One turn moves each row of this set onto another row. After a few examples, where does it send each row asked below?
J440: [-0.20 -1.91 -0.54  0.50  0.01 -0.62 -0.19  1.91  0.18 -0.33 -1.83  0.68]
J736: [-0.15  0.50 -1.06  0.67  2.39  0.28  0.35  1.10  1.66 -2.21 -1.53  0.57]
J362: [ 0.27 -0.05  0.01 -0.62  0.84  1.87 -3.17 -0.65  0.40  0.66  1.62 -0.54]
J190: [-0.23 -0.60  2.37  0.12  0.29  0.30 -2.79  0.66  0.66  0.74 -1.14  2.33]
J663: [-0.33  0.42 -1.33  0.83  1.61 -0.65  0.23  0.99  1.88 -2.00 -1.51  1.01]
J859: [ 0.59  0.17  0.11 -0.77  0.89  2.20 -2.83 -1.07  0.82 -0.35  1.59 -0.30]
J270: [-1.74  1.12 -1.76 -1.09  0.48 -0.57 -0.16  0.01  1.15  1.31 -1.34 -1.56]
J425: [-1.15  2.80  1.29 -1.01  2.26 -0.48 -1.29 -0.09  0.98  1.37  0.61  0.72]
J433: [-0.04  0.18  0.67 -0.81  1.40  2.26 -3.01 -0.29  0.04  1.09  1.34 -0.83]
J280: [-1.71  1.34  0.17  0.95  1.65  1.21 -1.89  0.98  3.20 -0.24 -0.26 -1.55]
J420: [ 0.31  0.27 -1.23  0.46  2.28  0.65  0.29  1.40  2.08 -2.09 -0.93  0.16]
J113: [-1.63  2.57  1.11 -0.98  2.35 -0.44 -1.06  0.05  1.39  1.46  1.07  0.20]
J392: [-0.76 -0.83 -0.66  0.69 -1.12  0.46 -1.79  2.14 -0.68  0.18 -1.45  0.06]
J292: [-0.98  0.88  0.02  1.17  1.88  1.70 -2.01  0.00  3.28 -0.26 -0.49 -1.52]
J703: [ 1.23 -0.80 -0.81 -0.84  1.58  0.47 -0.81 -0.34 -1.19 -0.54  0.08  1.75]
J155: [-0.44 -0.96  2.00 -0.64  1.22  0.09 -2.43 -0.14 -0.26  0.10  0.13  2.56]
J629: [-1.77  1.31 -1.29 -1.52  1.12 -0.08  0.63  0.40  0.98  1.67 -1.48 -0.79]
J48: [ 0.07 -0.19  2.19  0.46  2.13  0.80 -2.32  1.20 -0.05  0.92 -0.27  2.59]
J691: [-0.22  1.12 -0.20  0.70  2.02  2.11 -1.88  0.06  3.06 -0.51 -0.42 -1.37]
J276: [-1.01 -2.11 -0.69  0.63 -0.38  0.58 -1.09  1.19  0.16  0.31 -2.54  0.44]
J16: [-1.53  2.49  0.95 -1.09  2.06  0.96 -2.24 -0.95  1.15  1.69  0.16  0.38]
J973: [ 1.23 -0.33 -1.18 -1.02  1.36  0.46 -0.83  0.41 -1.07 -1.24  0.64  1.51]
J865: [-0.43 -1.74 -0.63  0.64 -0.07  0.71 -1.46  0.85 -0.22  0.00 -2.86  0.80]
J91: [-1.46  1.57  1.01 -0.68  3.51 -0.55 -0.81 -1.32  1.50  1.17 -0.14  0.81]
J199: [-1.11  2.35  1.38 -0.97  2.72 -0.18 -1.46 -0.29  1.84  1.96 -0.47  1.42]
J479: [-1.01 -1.46 -0.34 -0.22 -1.34  0.44 -0.67  1.53 -0.20  0.33 -1.95  0.22]
J398: [ 1.09 -0.68 -0.85 -0.94  1.40  0.69 -0.64  0.41 -0.18 -1.75  0.96  1.31]
J246: [-1.53  1.83 -1.43  0.07  0.89  0.32  0.03  1.13  1.53  1.20 -1.81 -1.56]
J108: [-2.32  1.29 -1.65 -1.24  1.33  0.62  0.28  0.13 -0.35  0.69 -1.39 -1.19]
J974: [-0.53 -0.41  2.44  0.67  1.53  0.70 -2.25  0.93  0.00  0.37 -0.59  2.64]
J47: [-0.06 -0.62  1.87  1.37  1.08 -0.63 -2.80  0.57  1.18  0.64 -0.24  1.99]
J505: [-1.96  0.95 -1.86 -0.77  0.07 -0.63 -0.15 -0.30  1.25  0.56 -1.52 -1.36]

J420 turns into J398
J270 turns into J276
And these:
J973 turns into J362
J433 turns into J280
J48 turns into J113
J108 turns into J392
J440 turns into J155
J479 turns into J190

One turn moves each row of this set onto another row. After a few examples, where does it send each row asked below?
J135: [ 0.86  2.23 -1.59 -0.05  1.26 -2.02  2.81 -0.82  1.40 -1.05  0.16  1.41
  1.90  0.97  1.70  0.18  1.10  1.38  0.26  0.42  1.04 -0.33 -2.57 -3.00
 -0.78 -0.37 -1.58 -4.04]
J635: [ 0.49  2.51  0.88  0.01  0.45 -1.70 -0.04  1.81  0.98 -1.40 -0.28  2.05
  3.10  2.88 -0.02 -0.28  0.13  2.00  0.25 -2.13  1.95  1.50 -1.32 -1.70
 -0.89  0.45  0.52 -1.83]
J19: [-0.26  2.03 -0.46 -0.60  0.77 -4.24  0.59 -0.65  0.94 -1.11 -0.67 -0.01
  1.02  1.15  0.26  1.72 -1.14  1.75 -0.67 -1.77  0.56  1.19 -2.03 -1.75
 -1.94  1.88  0.17 -2.71]
J310: [ 2.63 -0.29 -0.11  1.09 -1.11 -1.12 -1.62 -0.68 -0.37 -2.09 -1.11  2.25
  1.43  1.36  1.79 -0.34  0.13  1.10  2.01  1.05  1.30  0.81 -0.30 -1.74
 -2.34  0.16 -1.79 -2.70]
J459: [ 1.73  1.49 -0.71  0.01 -2.75 -1.16  0.26  2.12  0.27 -1.03  1.10  0.33
 -0.08  1.01 -1.57  1.19 -0.06  3.34  0.19 -2.95  0.28  3.38 -1.19 -1.76
 -0.94 -0.74 -2.00 -2.52]
J44: [ 2.30  0.62 -0.28  0.56 -0.57  0.42  0.66 -4.54  0.32 -1.47  0.13  1.98
  0.85 -0.16  0.43  0.47 -1.18  1.02  0.02 -3.25  0.52  1.29 -1.57 -2.55
  0.81 -0.94 -2.70 -3.45]
J928: [ 2.59  0.24  0.48  1.31 -0.73 -1.46 -2.18 -1.14 -0.71 -0.82  0.96  0.69
  1.40  2.01 -1.13 -0.29 -1.15  3.16  0.07  0.86 -0.36  1.48 -1.65 -0.87
 -0.99  0.53 -0.64 -1.53]
J607: [-0.79  1.07  0.50 -0.46  0.51 -1.70 -0.54  0.33  1.54  0.22 -0.29  1.76
  0.85  1.48  0.60  2.45 -0.12  1.78  1.88 -0.78  3.01  1.83 -0.42 -3.72
 -1.62  1.18 -0.58 -3.87]
J803: [ 0.14  0.67 -1.10  0.27 -3.07 -1.03  0.53 -0.47 -0.18 -4.21 -1.23  1.50
  0.95  0.21  1.87  2.29 -1.77  1.38  1.93 -2.33  1.81  0.94 -0.35 -2.57
 -0.13 -1.67 -1.77 -2.84]
J390: [ 0.96  0.71 -0.38  2.19 -0.53  0.84 -1.26 -3.32  0.94 -2.15  0.10  1.77
  0.51  0.17 -0.22  0.80 -0.12  2.31 -1.08 -2.38 -0.34  3.28 -1.82 -1.04
  0.65 -1.96 -1.40 -2.91]
J228: [-0.32  0.47  0.07  0.42  0.27 -0.79  1.30 -2.02 -0.05 -1.34  0.86 -3.10
  1.27  1.29  0.05  0.90 -1.47  2.07 -2.27 -3.41  0.81  1.47 -2.62 -2.25
 -0.65 -1.26 -2.54 -2.96]
J349: [-0.73  1.96  1.00  1.75 -2.33  2.10 -0.05  0.40 -0.55 -2.64 -0.69 -0.03
  1.57  1.49 -1.00 -0.45 -1.95  1.35 -0.70 -1.37  1.88  1.31 -1.17 -1.90
  0.27 -1.93 -0.26 -2.50]
J13: [ 2.74 -0.79 -0.65 -0.13 -0.36 -2.75 -0.44 -2.06  0.22 -0.92  0.89  0.91
  1.39  1.13  0.40  0.66  0.32  3.47  0.29 -0.52  0.83  1.36 -1.53 -2.54
 -2.29  1.06 -4.14 -2.63]
J933: [ 0.24  0.06 -0.88  0.47  0.21 -1.33  0.47 -0.80 -0.25 -1.15  0.56 -0.97
  0.83  1.35  1.22  1.74  0.04  3.87  0.73 -4.38  0.22  1.01 -1.82 -1.87
  1.73 -0.66 -3.36 -2.82]
J234: [ 1.75 -0.54  0.82 -0.03 -1.00  1.45 -0.15 -3.30 -0.30 -2.68 -1.42  1.87
  0.63  0.77  1.22  1.50  0.54  0.85 -0.52 -1.68 -0.15  2.02 -0.46 -2.23
  0.58 -1.89 -0.68 -3.26]
J302: [ 0.52  0.12 -0.46 -0.54  2.30  0.17 -0.50 -0.59  0.47 -1.22 -0.88 -2.59
  0.13  1.24  0.42  0.17 -1.17 -0.49 -1.24 -2.62  1.49  1.48 -2.18 -2.90
 -1.34  0.09 -1.28 -2.69]
J968: [ 0.21  1.53 -0.34 -1.87  1.10  1.04 -1.11  0.55  2.15 -2.03 -1.15  0.09
 -0.75  1.22 -0.13  1.97 -1.37  2.26 -0.16 -0.76  2.89  0.86 -0.62 -1.12
 -0.27 -1.47 -2.70 -3.75]
J955: [-0.21  1.43 -0.87  1.18  1.55 -1.13  1.83 -0.66  1.47 -0.33  2.46  0.79
  2.42  2.14 -1.18  0.82  0.55  2.33 -0.69  0.80  0.86  2.32 -2.25 -2.67
 -0.87 -0.93 -0.47 -2.74]
J431: [ 0.98  0.97  0.30 -0.70 -1.47 -0.10 -1.28  1.21 -1.04  0.45 -0.17 -0.16
 -1.15  1.74  0.85  1.30  0.13  1.13  2.08 -1.77 -0.50  0.47 -0.73 -1.15
 -0.95 -1.03 -0.08 -4.10]
J516: [-0.48  1.35 -1.75  1.00 -1.07 -1.00  0.40 -1.62  0.74 -1.46 -0.70  1.18
  0.81  0.31 -0.01 -1.84  0.00  3.74  1.59  0.31  1.67 -0.23 -2.11 -3.43
 -2.23 -2.63 -2.94 -2.76]
J604: [-0.29  2.06 -0.38 -0.55 -1.14  0.93 -0.77  0.41  0.35 -3.26 -0.49  0.85
  1.43  0.64 -2.39 -0.62 -1.13  0.70 -1.65 -2.30  2.74  0.80 -2.39 -3.05
 -1.90 -0.26 -1.55 -2.92]
J851: [-1.71 -0.16  0.19  1.65 -1.62  0.51 -1.42 -1.21 -1.67 -1.55  1.19 -0.06
  1.48  2.13 -0.23  0.94 -1.56  1.21  0.80 -2.83 -0.18  1.52 -1.48 -2.25
 -0.31 -1.40  0.62 -1.71]
J940: [ 1.32 -0.09 -0.30  1.53 -0.10 -0.68  1.98 -1.14 -1.62 -1.37 -1.65 -1.04
  1.26  1.35 -1.16 -1.88 -0.87  1.47  1.44  0.61  0.99  0.55 -0.71 -3.52
 -0.59 -1.30 -0.53 -1.73]
J556: [ 0.15  1.74 -0.72  0.67 -0.28 -0.59  1.92  0.02  0.81 -1.40 -0.69  1.36
  0.97  1.12  0.41  1.15 -0.14  0.98  0.20  2.71  0.63  1.45 -1.26 -3.35
 -0.48 -0.28  1.33 -2.90]
J938: [-0.84  0.84 -0.19 -0.12 -0.86  0.89  0.68 -0.89  1.06 -1.86 -1.72 -0.27
 -0.21  0.37  2.83  1.65 -0.73  1.68  0.85 -1.42  2.76  0.36 -0.56 -2.61
 -0.71 -2.06 -3.55 -4.60]
J672: [ 1.35  0.76 -1.33 -0.12 -1.48 -2.18  0.77 -0.16 -0.32 -1.13  1.22  0.13
  0.72  1.07  0.75  0.67 -0.84 -0.79  1.47 -3.80  0.64  1.50 -1.00 -1.64
 -3.72 -1.05 -2.09 -3.45]
J25: [ 0.98 -0.42 -0.35  0.26  1.00 -2.06  0.42 -1.67  0.40 -1.82  0.13 -1.78
  0.99  1.90 -0.54  0.92 -0.03  4.12  0.31  1.02  0.91  1.37 -1.28 -2.14
 -1.33 -4.01 -1.46 -2.66]

J349 turns into J228
J851 turns into J933
J13 turns into J310
And these:
J459 turns into J672
J968 turns into J604
J390 turns into J44
J135 turns into J556
J635 turns into J19
J25 turns into J516

